One turning vector, and how many ticks it has turned
The counts run from 0 to 471.
[-3.77  1.23  1.10 -1.23  0.69 -0.97  1.49 -4.15  1.63  3.50  1.65 -1.47
  5.91  1.74  3.44 -1.17  3.27 -1.04  2.72  4.97 -0.98 -5.35  0.67 -0.95
  2.52 -0.05  1.49  0.00  0.20  1.96  0.63 -0.22  0.29 -0.32  1.15 -0.25
  1.45]  425
[ 3.29 -1.43 -2.08  0.00 -3.28  4.50 -3.74 -4.34 -3.78 -2.70 -2.08 -0.66
  0.57  1.23 -1.37  4.05 -0.38  1.88  0.22  2.32 -3.34 -1.77  2.30  2.14
  0.57  2.44 -3.36 -0.35 -0.99 -2.40  0.03 -1.86 -2.31  1.35 -2.31  1.03
 -1.56]  272
[ 1.63 -3.20  0.00 -0.86 -0.26  3.28 -3.36 -3.41 -1.56 -2.02 -3.31  0.35
  2.21  1.18 -0.18  4.78 -1.66  0.68  0.32  0.42 -0.37 -4.18  3.49 -1.07
 -1.90  2.96 -1.91  1.83 -3.27  1.74 -1.72 -0.96 -1.15 -2.69 -1.93  0.54
 -0.45]  269
[-0.73  1.72  1.40  2.31 -0.97 -2.84  0.88 -2.81 -2.94 -0.30 -0.59 -0.23
 -1.16  2.61  0.04 -1.34  0.76 -4.77 -4.31 -3.05  1.56  2.31 -1.54 -1.39
  3.01  2.34 -4.55  0.91 -1.99  0.60  3.69 -2.45  0.21  2.47 -3.27  0.96
 -1.40]  102
[-1.19  0.48  1.86  2.97 -0.89 -3.36  0.58 -1.97 -1.61 -0.04 -0.73  0.30
 -1.82  0.75  1.57 -1.81 -0.50 -5.07 -4.68 -4.00  2.43  1.38 -1.13 -2.33
  2.56  2.37 -4.10  1.39 -2.11  0.94  2.54 -1.49  1.24  2.18 -4.51 -0.49
 -1.58]  103
[-3.90  1.78  1.96 -3.07 -1.23 -1.41  1.07  1.57  3.42 -4.19  2.98  1.47
 -2.83  2.99  0.21 -0.64  2.69 -3.62  0.73  0.53 -1.44 -0.56  1.98  0.60
  1.66 -1.68  4.96 -0.81 -0.27  1.75 -0.06 -1.73 -0.89 -1.74 -0.16  1.31
 -3.13]  304
[-0.56 -5.12  1.96 -0.53  1.35 -1.12  0.51 -4.86 -3.14  0.64 -2.31 -0.94
  2.85  1.96  3.43  0.68 -1.03  2.53  3.42  1.63  2.62 -4.91 -2.56 -0.17
  1.00  3.16 -1.16 -1.72 -1.52  0.18 -0.89 -0.39  1.08  0.60  3.21  0.18
  0.59]  156
[ 1.48  3.22 -3.66 -0.96  2.52 -1.01  1.88 -0.60  0.04  2.04 -0.32 -2.13
  2.62 -0.63 -2.81  3.60  4.55  0.85  2.29 -0.45  4.40 -1.18  0.68 -2.68
 -2.24 -1.10  2.23  1.20 -2.00  1.24  0.32  0.08 -1.75 -4.82 -1.42  1.54
  2.42]  72
[-4.21 -1.38  5.97 -2.54 -0.78  0.78 -0.98  0.66  3.74 -2.92  3.09  3.24
  0.24 -0.54  1.83 -0.66 -0.33 -1.53  0.87  0.19 -2.10 -1.99  3.33 -2.67
 -1.04 -1.91  4.25 -2.06  1.86  0.58 -1.93 -0.79 -0.71 -1.37 -0.67  1.13
 -1.31]  307
[-3.97  1.77 -0.22 -1.16 -1.30 -3.36  1.19  0.97  1.96  2.27  2.14 -2.63
  1.67  1.16  4.63 -0.86 -0.97 -2.95  1.41  2.22  1.69 -4.15 -1.76  1.03
  2.19 -0.66  3.01  0.51 -0.75  4.16  0.96  1.54  1.30 -3.61  1.12 -3.80
  0.03]  418
[-1.62  0.84  2.48 -1.73 -6.11  1.76 -1.57 -0.36 -0.86  0.51  1.55  0.15
  2.36 -0.03  3.31 -0.10 -4.45  1.09  0.07  6.01 -1.00 -0.65  0.00 -0.90
  1.15  0.78 -2.26 -3.54  0.90 -0.11  2.89  1.24 -1.01  0.52  2.42 -2.48
 -0.97]  406
[-4.88  1.72 -0.33  0.76 -2.23  0.97 -0.99  1.50 -0.43 -1.30  0.87  3.12
 -3.44 -0.01  0.38  2.14 -0.90  2.98  1.22  1.82  1.26  2.45 -0.05 -0.69
 -0.21 -1.66  5.14 -3.55  1.14  1.49 -0.74  6.07 -0.75 -0.57 -3.57 -2.39
 -2.25]  129
[-0.57 -0.72  2.21 -2.22 -0.48  0.29 -0.53  3.47  0.91 -1.23  1.65  1.49
 -0.06 -3.29 -1.32  2.74 -2.52  2.09  2.73  1.01  1.41 -1.72 -0.94 -0.11
 -4.21 -3.35  7.21 -2.71  1.24 -0.30 -0.72  0.63 -1.71 -3.88  0.96  1.52
  0.14]  323
[-0.85  1.32  0.24 -2.42 -0.97  4.36 -3.48  1.12 -0.95 -2.19  1.44  2.25
 -0.84  1.01 -1.81  1.97 -0.66  0.12 -1.40  3.23 -2.26  4.92  5.11 -3.30
 -2.61 -1.22 -1.17 -0.65  0.10 -1.97  2.71  2.37 -2.30 -2.47 -2.20 -2.47
 -1.05]  384
[-3.83 -0.55  3.16  0.02 -2.73 -1.27 -1.55  2.48  2.66 -3.01  2.39  1.17
 -2.90 -1.20  2.88 -1.27 -1.86 -3.40 -1.62 -3.49 -2.69 -2.43 -0.44  1.97
  0.62 -2.02  3.61 -0.81  2.25  0.23 -0.89 -1.13  1.08 -0.60 -3.23 -1.55
 -2.70]  300
[ 1.33 -1.72  3.25  0.67 -2.22  0.41 -1.02 -4.11 -1.02 -0.31  1.33  0.40
  1.36  0.45  1.98  1.56 -1.67 -1.21 -3.83 -2.31  3.11  0.99  0.94 -4.30
 -0.34  4.00 -6.61  1.52 -0.58 -0.74  0.97 -0.74 -1.05  0.90 -2.86  1.56
 -0.05]  97
[ 2.51  0.22 -1.25  0.49 -2.59 -0.52 -1.16 -0.78 -1.29  0.15  1.52 -1.88
 -0.74 -2.07  0.78  4.49 -2.27  0.28 -3.51 -3.66  5.39  0.53 -0.32 -2.38
 -2.64  2.71 -3.06  2.93 -1.51 -0.44 -0.29  0.68 -1.38 -4.08 -4.17  0.25
  0.67]  90
[ 3.46  0.62  0.91 -0.41  0.96 -2.13  2.86 -0.66 -4.35  0.32 -2.71 -0.42
  1.69 -0.34 -3.91 -0.53 -0.87 -0.43  2.67  1.35  1.20 -1.96 -4.51  2.31
 -1.19 -2.41  2.85 -1.75 -1.56 -0.37  3.53 -4.14  0.11  0.56  3.33  2.68
  1.50]  334
[-5.90 -0.06  1.11  1.95  0.33 -1.23 -1.46  2.29 -0.41 -0.06 -0.65  4.43
 -2.64 -0.27  2.34  0.33 -1.86  0.52  0.13 -1.95  1.77  0.04  0.29 -1.71
 -0.14 -2.28  4.16 -2.44 -0.70  2.30 -0.56  5.02  1.05 -0.93 -4.75 -2.95
 -1.90]  127
[-0.11 -2.06 -0.04 -2.66  0.03 -0.59  1.41 -5.45 -2.79 -0.36 -1.40 -1.27
  1.06  3.60  1.02  1.97  1.77  3.42  4.72  4.44  3.01 -3.12 -2.54  0.88
  1.90  2.59  0.18 -2.04 -1.79  0.48  0.07  0.17 -0.77  0.78  4.24  0.56
 -0.76]  154
[ 2.12  0.10 -4.00  3.29  0.45  4.85 -1.65 -1.96 -3.83  1.68 -4.18 -1.14
  1.49 -1.54 -2.02  2.03  1.03  1.33  1.42  0.18 -3.98 -0.89  0.00  3.80
  0.20 -0.66  2.07 -1.02  0.17  0.59 -0.08  0.87 -0.97  2.17 -4.99 -0.26
  0.53]  257
[ 2.77  3.38 -5.64  0.43 -0.23 -2.76 -0.17 -0.79 -3.08  0.20 -0.95 -2.00
 -0.30 -2.56 -2.98  2.74  3.14  1.14  0.44 -2.05  2.13 -1.58 -0.44  1.79
 -0.74 -1.56 -0.38  0.26 -0.37 -4.70  1.30 -3.60  0.03 -2.45 -2.64  1.41
 -1.62]  453
[-0.07  1.78  2.42 -2.01 -5.43  4.80  1.14  2.40  1.02  0.31  3.36 -2.65
 -1.28  0.50  0.20 -0.39 -1.34 -0.35 -0.08  0.51  2.02  3.68 -5.00 -0.35
  0.91  1.88  2.24 -1.88  0.82  4.52 -0.70  2.92 -2.40 -1.03  1.42  0.40
  1.63]  227
[-0.08  2.88 -1.23 -2.77 -1.61  1.18 -1.41  3.01 -1.08 -3.85 -0.96 -0.18
 -4.36  1.04 -4.05 -0.08  1.39 -0.64 -0.94 -2.56  3.29  4.26 -1.68 -2.62
 -1.08  0.61  0.65 -2.47 -1.07  0.77  0.22 -1.62 -2.09 -4.75  2.45  1.51
 -2.24]  206
[-2.57  0.30  3.66 -1.82 -4.74  1.15 -2.60  0.07 -1.01  0.11  1.88  0.63
  2.47 -0.13  3.34  0.08 -5.36  0.63  0.19  5.57  0.51 -2.08  1.16 -2.64
 -0.04  0.99 -2.61 -2.83 -0.10  1.01  2.15  1.46 -0.56 -1.57  2.47 -3.23
 -0.45]  405
[ 2.06 -2.99  0.62 -0.96  1.17  1.74  1.34  0.00  1.32  1.02  4.06 -3.38
  0.30 -0.73  2.53  1.82 -1.33 -3.54 -2.27 -3.00 -0.41  2.44 -1.50  0.93
 -3.67  0.09  1.42  5.75  0.95 -1.11  1.52  1.00  0.64 -3.38 -4.08 -1.81
  3.58]  360
[-1.84 -0.51  3.57  0.37 -4.57  1.45 -1.48 -0.74 -0.10 -3.53  1.91 -0.34
 -1.97  0.08  2.05 -2.25 -0.73 -2.29 -1.41 -1.08 -4.94 -0.90  0.13  3.06
  2.64  0.84 -0.76 -1.32  2.59 -2.85  0.61 -3.84  0.03  3.77 -2.43  0.39
 -3.83]  294
[-1.12  0.43  2.99 -0.41 -2.72  0.57  0.09  3.41  0.04  0.85  1.25 -1.29
 -0.99 -1.42  1.91 -1.61 -4.62 -2.74 -1.19 -2.73  3.38  1.00 -4.75 -2.04
  0.27  1.81  1.13 -1.25 -1.76  5.46 -0.20  1.51 -0.48 -3.01  2.28 -1.17
  1.34]  224
[ 1.27  0.27 -0.13  0.26  2.69  4.29 -0.53 -2.40 -1.94 -0.25  1.77 -0.21
  1.14  1.43 -2.06 -1.00  3.43 -3.46 -1.36  0.94 -4.82  4.91  2.56 -0.50
 -0.76 -1.07 -1.56  1.39  1.40 -3.36  4.52 -0.58 -0.86  2.43 -4.48  0.47
  0.89]  370
[ 3.61 -3.34  3.21 -3.19  0.86 -0.31  2.07 -1.54  0.34  0.72  2.29 -2.38
  2.00 -0.46  1.66  2.92 -3.44 -1.25  0.83  1.27  3.38 -2.05 -2.82 -0.67
 -4.37  1.34  1.06  2.94 -1.44  0.83  0.60 -1.09 -0.80 -4.33  2.10  1.67
  3.87]  344
[-0.30 -0.16 -0.51 -0.05 -1.06  2.08 -3.78  3.86 -2.31 -2.45 -1.08 -0.03
 -3.10 -3.69 -1.38 -1.32 -1.85  0.37 -1.69 -5.97  1.76  2.90 -1.15 -2.77
 -2.50 -0.45  0.22 -3.15  0.89 -2.40 -1.23 -1.01 -0.77 -4.23 -0.23  0.22
 -2.48]  203
[ 3.36  1.88 -1.88 -1.52 -3.85  1.18 -0.34 -2.02 -1.01 -1.14  3.09 -2.23
 -1.72  0.32 -0.53  5.14  0.82  1.35 -2.71 -0.73  4.65  2.84 -0.46 -0.87
 -1.39  3.31 -3.62  2.44 -0.72 -1.90  0.37  0.81 -2.00 -1.81 -2.95  1.15
 -0.54]  92
[ 0.01  3.38 -2.83  1.40  2.24  0.05  2.82 -1.40 -1.93  4.86  0.61 -1.76
  3.82 -2.70 -1.50 -1.10  5.25  0.69  3.08  0.47 -0.32 -0.85 -2.38 -0.15
  1.27 -3.39  2.95 -2.83  2.03 -2.69  2.16 -1.18 -0.71  1.47 -2.33  2.66
  1.24]  63
[ 1.99  0.96 -3.42 -0.22 -4.90 -0.04 -2.36 -0.28 -1.85 -4.59 -1.05 -2.62
 -3.87  1.65 -0.31  2.72 -1.44 -1.46 -2.46 -1.75 -1.82 -0.86 -1.05  5.80
  2.01  1.72 -0.86  0.65 -0.53 -1.24  0.41 -2.84 -0.61 -0.83 -3.08 -1.37
 -3.95]  280
[-1.62  0.06 -1.41 -3.27 -1.77  1.44 -4.52  1.00 -1.01 -4.04  1.04  1.20
 -1.57 -0.14  1.02  1.92 -0.71  2.24 -0.06  2.62 -0.49  1.11  5.17 -2.55
 -2.39 -0.71 -1.72 -0.76  1.17 -4.20  1.40  0.55 -1.14 -4.31  0.00 -2.73
 -3.35]  16
[ 3.46  2.90 -4.75  2.20 -1.87 -0.86  0.29 -1.20 -4.37  1.66 -0.96 -2.71
 -0.34 -2.29 -2.49  2.66  1.24  0.58 -1.41 -2.21  2.93  1.16 -2.29  1.14
 -0.76  0.44 -3.09  0.50 -0.71 -3.61  2.64 -1.60 -1.70 -0.24 -3.85  1.72
 -0.11]  85
[-1.32 -0.58  1.82 -1.40  0.46 -1.37 -0.69  3.59  0.76 -1.03  0.53  2.16
 -0.25 -3.55 -0.95  1.59 -2.69  1.56  2.98 -0.52  1.54 -2.92 -0.39 -1.36
 -4.41 -3.21  7.00 -2.09 -0.06  0.87 -0.58 -0.04 -1.23 -4.67  1.25  0.74
  0.53]  322
[ 0.35  2.31 -2.17  1.38  0.04  3.90  2.11  1.41 -0.02  2.52  0.03 -3.25
 -0.08  1.17 -0.84  0.53  2.73 -1.41  1.55  0.02 -1.22  1.65 -4.25  3.40
  1.62 -0.87  6.13 -0.07 -0.63  5.81 -0.40  3.53 -1.15 -0.50 -3.18 -0.48
  1.93]  243
